One vector is turned by the same rotation once a step. Each row is the vector after some number of steps, and that number follows the row.
The counts run from 0 to 602.
[121 154 105 118 126 121 133  96 113 108 175 114  87 135 131  90 136 156
 120 109 147  58 158  89 123 158 119  98 134 147 118 155 117 141 157 129
 103 175  78] | 123
[122 111  91 126 171 147 135 146 187  93 141 167 110 119 102  99 151 103
 133 168 121  99 151 132 167  72 156 144 129 109  98  96 133 154 108 114
 166 155 146] | 275
[127 155 129  43 137 113 110 107 124  79 152 154  88 130 136 109 150 128
 141 122 178  78 163 127  79 132 134 111 137 113 167 125 121 156 106 126
 118 163 104] | 173
[135 109 126 120 144 115 111 116 146 133 142 130 184 127 145 124 189 120
 153  76 102 132 139 131 121  83 112 111 125  55 179 119 103 139 103 135
 115 129 129] | 391
[ 89  88  49 130 145 127 133 147 136 127 133 145 158 113 146  99 185 141
 145 129 158 100 137 132 122 122 139 119 160 132 158 133  83 161 111 148
 108 161  79] | 256
[145 115 113  94 127 157 125 100 128 119 134 133 187  72 121 151 104  88
  71 110  88 140  89 138 145 109 117 128  96  88 155  88 114 118 128 110
 112 137 153] | 402
[120 114  92  75 124 124 100 113  99 104 132 139 152 100 173 118 151 116
 122 103 169 115 124 150  64 144 117 107 156 124 175 129  93 141 120 151
 101 172  87] | 257
[136  82 110 110 140 135 130 133 136 127 125 127 155  75 137 136 162  97
 100 130 110 113  83 147 151 130 158 109 183  75 108  98 114 156 163 127
 139 146  87] | 371
[143 117 130 105 137 123 126 125 142 110 150 136 106 110 131 112 177 124
 119 118 105  84 116 123 136 133 165 105 179  84  80 115 127 173 165 125
 150 154  64] | 74
[120 102  69 139 118 134 133 127 149 126  96 121 143 146 144 131 170 113
 151 129 154 135 131 132 118 105 115 105 135  97 213 109 103 138  65 165
 121 125 125] | 171
[136 161 100 109 110 151 147 124 118 110 184 130 136 121 137  61 102 126
 100  97 114  81 146 110 111 135 112 128  80 146 126 146  98 136 135  70
 103 165 131] | 313
[129 169 140  52 135 126 121  95 134  87 181 155 108 134 122  94 151 136
 127 105 144  77 177 115 111 118 130 118 104 107 138 127 128 141 114  96
 118 158 128] | 93
[138 117 112  85 111 137 106  88 119  90  97 113  92 109 150 157 121  92
 111 142 180 119 117 143 102 148 111  95 148 112 186  94 150 118 108 174
 121 148 109] | 463
[139 169 162  63 149  99 107  72 147 114 143 154  85 110  92 166 139 141
 119 141 122  85 141  86 145 121 129  93 127  89 142 105 140 128 113 145
 111 142 118] | 299
[155 106  93 159  95 158 123 102 127 136 100  85 141  86 147 151  90  91
  84 126  96 133  63 114 142 132  93 109 113 121 149 102 117  99 140 154
 108 132 128] | 26
[158 139 130 106 117 142 140 140 149  91 138 138  71 111 133  97  92 110
  87 178 126  76  95 116 116 141 145 114 138 154  75 100 128 149 160 118
 141 164  86] | 454
[157 169 138 134  92 123 143 109 137 132 115 106  92 137 110 123 104 153
 103 123 103  89  95  61 124 142 102  97  93 127 171 124  99 126 107 123
  94 126 117] | 213
[145 103 101 106 115 144 107 104 108 109 107 121 128  63 141 148  90  85
  71 155 130 122  72 137 127 146 114 113 139 143 133  98 124 112 152 162
 119 154 105] | 242
[186 145 178 116 111 120 125 111 147 111 142 105  98 131 135 131 147 108
 108 115  73 105  92 109 127 128 137  94 150  58 121  94 151 152 154 121
 150 127  93] | 585
[123 120  88 196 137 126 120 109 160 121 136  94  98 159 143 100 162 149
 169 118 132  88 150  85 158 109 113  97 148 119 128 135 109 132 131 169
 130 144  86] | 335
[167 150 124 139 120 141 110  75 123  75 149  70  79 142 140 118 114 115
 129  88 126 103 154 103 138 117  81  95 113  89 131 121 171 101 138 152
 137 138 116] | 414
[ 97  86  39 175 163 135 135 119 153 124 117 124 119 115 120 126 149 130
 141 151 147  95 142 103 177 111 123 116 153 146 136 121 113 126 113 173
 124 152  99] | 35
[169 123 138 151 129 126 113 121 178 107  99 117  63 146 127 137 133 110
 146 173 117 107 100  97 147 103 129  95 148  95 125  82 144 129 110 181
 153 127 113] | 460
[170 158 140 104 100 152 116 121 148  61 131 112  98 156 161  91 117  78
 137 123 139 115 143 139  86 102 102 115  98 104 170 106 152 121  95 126
 156 137 153] | 574
[153 158 174  70 115  97  82 118 131 116 155 148 125 116 158 109 128 138
 125 123 101  88  95  98  68 112 112  98 127 128 115 131 102 142 128 150
 107 158  98] | 48
[155 155 136 151 127 116 144 109 175 144 128 111  77 147  92 136 133 168
 121 141  92  84 108  53 172 117 123  97 116 108 140 116 116 132 108 138
 119 130 112] | 510
[151 175 148 121 123 113 117  88 167 108 145 118  98 162 115 121 141 141
 158 113 115  92 161  74 132  90  97 103  89  93 179 120 134 125  83 141
 123 130 150] | 304
[111 107  86 169 146 115 139 145 158 170 134 140 156 116 117 106 151 161
 135 134  93  83  94  76 155 101 121 109 124 149 125 135  54 144 117 133
  95 144  96] | 130
[119 101  61 174 120 141 174 130 134 144 143  93 149 128 128 102 151 131
 114  91 127 106 127 104 173 137 128 110 145 100 166 121  92 158 141 117
 107 138  86] | 206
[137 123  80  86 125 167 148 131 137  67 133 143  91 113 139  90 102  77
 102 161 180 102 144 155 110 127 130 133 114 155 140 107 136 132 115 117
 138 162 133] | 62
[161 158 145 101  95 113  97 122 125 107 120 114 112 153 175  95 139 123
 146 106 145 109 101 109  50 132 100  92 129 112 180 130 100 142  99 153
 115 146  95] | 258
